In the data rows, zero lies at 4.5, halfway between 4 and 5.
Here are some points:
[4 3 4 7 3 5 9 1]
[4 4 4 4 5 6 5 4]
[4 4 5 5 4 5 5 4]
[5 4 5 6 4 3 5 4]
[4 2 4 8 1 5 9 2]
[4 3 5 6 4 4 6 5]
[6 7 5 0 9 5 0 9]
[5 5 4 4 6 4 3 5]
[4 6 5 4 5 4 2 5]
[5 3 4 6 3 4 7 3]
[4 5 4 5 4 6 3 5]
[4 2 5 6 2 7 7 5]
[4 5 4 4 5 6 4 4]
[4 3 5 5 4 6 5 5]
[4 5 4 6 5 4 5 5]
[4 4 5 5 4 5 8 4]
[4 6 5 4 5 3 3 4]
[4 3 4 5 3 5 7 2]
[4 4 4 7 3 5 8 3]
[3 1 4 9 0 4 9 1]
[3 3 6 6 2 5 9 1]
[5 3 4 7 3 5 7 3]
[4 4 5 4 5 5 6 4]
[2 5 3 6 0 7 8 1]
[3 4 4 6 3 3 9 1]
[5 5 5 3 6 4 3 6]
[6 6 5 1 8 4 0 6]
[4 5 4 4 5 4 3 5]
23 more points follow, each with its number after it:
[3 2 5 7 2 6 9 3] 0
[5 3 4 6 3 5 8 3] 1
[5 5 5 5 6 4 1 6] 2
[4 7 3 2 8 5 0 7] 3
[5 4 5 3 5 5 4 5] 4
[5 5 5 4 5 4 4 5] 5
[4 3 6 7 2 4 9 2] 6
[5 7 4 3 8 4 0 8] 7
[3 6 7 4 4 5 8 4] 8
[5 5 5 4 6 5 4 6] 9
[6 5 5 4 5 3 4 5] 10
[6 6 4 4 5 3 1 6] 11
[4 2 4 7 2 4 9 3] 12
[4 5 5 5 5 4 5 6] 13
[4 4 4 7 3 4 8 2] 14
[5 5 5 3 6 3 2 6] 15
[4 5 4 5 5 4 4 5] 16
[4 5 6 5 6 4 3 6] 17
[4 6 5 4 6 4 3 5] 18
[4 3 5 7 3 3 7 4] 19
[5 5 4 5 5 4 2 6] 20
[3 3 4 8 0 4 9 2] 21
[3 3 5 7 1 4 9 1] 22
Which two of these numbered points are nearest to each point below, ignoring the direction in which the first points spread most? Their numbers follow each, nearest first.
[3 3 5 5 3 4 9 2] > 22 6
[4 2 5 6 3 4 6 3] > 15 5
[2 5 3 6 1 7 6 3] > 3 21
[5 3 4 6 3 5 8 3] > 1 9
[4 5 4 5 5 4 5 5] > 16 7
[5 5 5 4 6 3 2 6] > 15 19
[4 3 3 7 3 5 8 2] > 14 1
[5 6 4 4 6 5 2 6] > 7 16
[5 5 5 5 5 3 6 5] > 10 13
[1 1 5 8 1 6 9 2] > 0 17
[2 1 4 8 3 6 9 2] > 0 9
[2 3 4 8 0 5 9 0] > 18 22
Now 23 new points, numbered from 0 again:
[5 6 4 3 6 6 2 5] 0
[5 5 5 4 7 4 3 7] 1
[6 4 7 3 4 3 7 5] 2
[5 5 5 3 6 4 2 6] 3
[6 6 6 2 6 3 1 7] 4
[5 4 4 5 5 5 5 4] 5
[4 5 4 5 3 4 7 4] 6
[6 7 4 0 8 5 0 7] 7
[3 3 4 7 2 5 9 2] 8
[5 4 4 4 5 5 5 5] 9
[2 5 3 5 1 7 7 2] 10
[5 5 6 3 5 3 6 5] 11
[3 4 5 6 2 5 9 2] 12
[4 5 5 3 6 5 3 5] 13
[4 5 4 3 7 5 5 6] 14
[4 4 4 5 3 5 7 4] 15
[4 6 4 3 6 6 4 4] 16
[5 6 4 1 8 5 0 6] 17
[5 5 5 4 4 4 4 5] 18
[3 3 5 8 0 3 8 1] 19
[8 6 4 0 8 5 0 8] 20
[4 4 5 6 2 5 7 3] 21
[4 3 4 7 2 4 9 2] 22
The same question for these:
[2 6 3 5 1 8 5 3] > 10 0
[3 7 3 5 3 7 5 3] > 10 0
[7 5 4 1 7 5 0 6] > 20 7
[4 3 5 5 4 5 8 4] > 14 9
[4 6 3 3 5 5 2 5] > 0 17
[5 5 4 4 6 5 2 6] > 5 3
[5 5 3 4 6 5 2 5] > 5 17
[6 6 4 2 8 5 0 8] > 5 9
[3 3 4 6 2 5 8 2] > 13 8
[5 5 5 2 8 5 1 6] > 13 5
[4 5 4 4 5 5 5 4] > 8 13
[5 5 5 3 6 5 3 5] > 13 5
